|  17 |  -7 |  -4 |  27 |  39 |
| -13 |   7 |   1 | -18 | -26 |
|  -9 |  -6 |   3 | -13 | -24 |
|   6 | -19 |   2 |  11 |   8 |
|
|  17 |  -7 |
| -13 |   7 |
|  -9 |  -6 |

|  33 |   0 |  -1 |
|  22 |  -3 | -22 |
|  14 |   2 | -16 |
|  12 |  -1 | -23 |
|  25 |  -7 | -15 |
|
| 33 |  0 |
| 22 | -3 |
| 14 |  2 |

|  -5 |   3 | -12 |  10 |  10 |
|  -8 |  -3 | -16 |  16 |  16 |
| -24 |  24 | -38 |  19 |  19 |
|
|  -5 |   3 |
|  -8 |  -3 |
| -24 |  24 |

|   1 |  16 |   1 |  17 |
|   7 |   9 |  10 | -13 |
|   2 | -31 |  -4 | -15 |
|
|   1 |  16 |
|   7 |   9 |
|   2 | -31 |

|  -9 |   0 |   0 |   0 |  -8 |
|  -1 | -10 |   0 | -11 |  -1 |
| -20 |  16 |   0 |  16 | -20 |
|  11 | -25 |   0 | -26 |  11 |
|  17 | -34 |   0 | -35 |  17 |
|
|  -9 |   0 |
|  -1 | -10 |
| -20 |  16 |

| 15 | 40 | -9 |
| -4 | -5 | 12 |
| 14 | 19 | 30 |
|
| 15 | 40 |
| -4 | -5 |
| 14 | 19 |
---
| -36 | -36 | -21 |  30 |  27 | -24 |  34 |  33 |
|   0 |   0 |   0 |   0 |   0 |   0 |   0 |   0 |
| -36 | -37 | -21 |  31 |  27 | -24 |  35 |  33 |
| -27 | -26 | -13 |  17 |  16 | -16 |  23 |  20 |
|  36 |  36 |  35 | -27 |  21 |  34 | -15 | -30 |
|
|  33 |  34 | -24 |  27 |  30 | -21 | -36 | -36 |
|   0 |   0 |   0 |   0 |   0 |   0 |   0 |   0 |
|  33 |  35 | -24 |  27 |  31 | -21 | -37 | -36 |
|  20 |  23 | -16 |  16 |  17 | -13 | -26 | -27 |
| -30 | -15 |  34 |  21 | -27 |  35 |  36 |  36 |

|  -8 |  -2 |
|  11 | -15 |
|  -8 |   2 |
|  14 | -22 |
|  -9 | -11 |
| -36 |  23 |
|
|  -2 |  -8 |
| -15 |  11 |
|   2 |  -8 |
| -22 |  14 |
| -11 |  -9 |
|  23 | -36 |

| -21 |  -5 |   6 | -38 |   4 |  11 |   6 | -19 |  17 |  15 |  -6 |
|   4 |  10 |   9 | -23 |  11 |  15 |  10 |   8 |   3 |   2 | -13 |
|
|  -6 |  15 |  17 | -19 |   6 |  11 |   4 | -38 |   6 |  -5 | -21 |
| -13 |   2 |   3 |   8 |  10 |  15 |  11 | -23 |   9 |  10 |   4 |

|  21 |  11 |   0 | -23 | -15 |   0 | -12 |  10 |  10 |  -1 | -10 |  19 |
|  -6 |  31 |   0 |   5 | -28 |   0 |   3 |  32 |  32 |   4 | -25 |  -6 |
|
|  19 | -10 |  -1 |  10 |  10 | -12 |   0 | -15 | -23 |   0 |  11 |  21 |
|  -6 | -25 |   4 |  32 |  32 |   3 |   0 | -28 |   5 |   0 |  31 |  -6 |

|  -5 | -34 |  11 |  12 |   9 |
|  -4 | -34 |  10 |  10 |  10 |
|   2 | -35 |  12 |  13 |  15 |
|  -8 | -40 |  14 |   8 |  17 |
|  -3 | -17 |  13 |  13 |  12 |
|   1 | -25 |  20 |   5 |  -7 |
|  -6 | -30 |  26 |   3 |   4 |
|   2 | -39 |  20 |  15 |   8 |
|
|   9 |  12 |  11 | -34 |  -5 |
|  10 |  10 |  10 | -34 |  -4 |
|  15 |  13 |  12 | -35 |   2 |
|  17 |   8 |  14 | -40 |  -8 |
|  12 |  13 |  13 | -17 |  -3 |
|  -7 |   5 |  20 | -25 |   1 |
|   4 |   3 |  26 | -30 |  -6 |
|   8 |  15 |  20 | -39 |   2 |

| -30 |  21 |  21 |  21 | -11 |  20 |  20 |  -7 | -15 |
|  21 |  -4 |  -4 |  -6 |   0 | -16 |  -5 |  -2 |   2 |
|  10 | -18 | -19 | -16 |  16 |  -6 | -16 |  11 |  18 |
|   0 | -23 | -24 | -20 |  24 |   3 | -20 |  17 |  25 |
|  -1 |  30 |  32 |  26 | -30 |  -3 |  26 | -22 | -31 |
|  28 | -19 | -20 | -20 |  11 | -19 | -19 |   6 |  14 |
|  -3 | -21 | -22 | -18 |  23 |   5 | -18 |  17 |  23 |
| -17 |  -3 |  -3 |  -1 |   6 |  13 |  -2 |   6 |   5 |
| -15 |  33 |  35 |  30 | -29 |   8 |  30 | -21 | -32 |
|
| -15 |  -7 |  20 |  20 | -11 |  21 |  21 |  21 | -30 |
|   2 |  -2 |  -5 | -16 |   0 |  -6 |  -4 |  -4 |  21 |
|  18 |  11 | -16 |  -6 |  16 | -16 | -19 | -18 |  10 |
|  25 |  17 | -20 |   3 |  24 | -20 | -24 | -23 |   0 |
| -31 | -22 |  26 |  -3 | -30 |  26 |  32 |  30 |  -1 |
|  14 |   6 | -19 | -19 |  11 | -20 | -20 | -19 |  28 |
|  23 |  17 | -18 |   5 |  23 | -18 | -22 | -21 |  -3 |
|   5 |   6 |  -2 |  13 |   6 |  -1 |  -3 |  -3 | -17 |
| -32 | -21 |  30 |   8 | -29 |  30 |  35 |  33 | -15 |
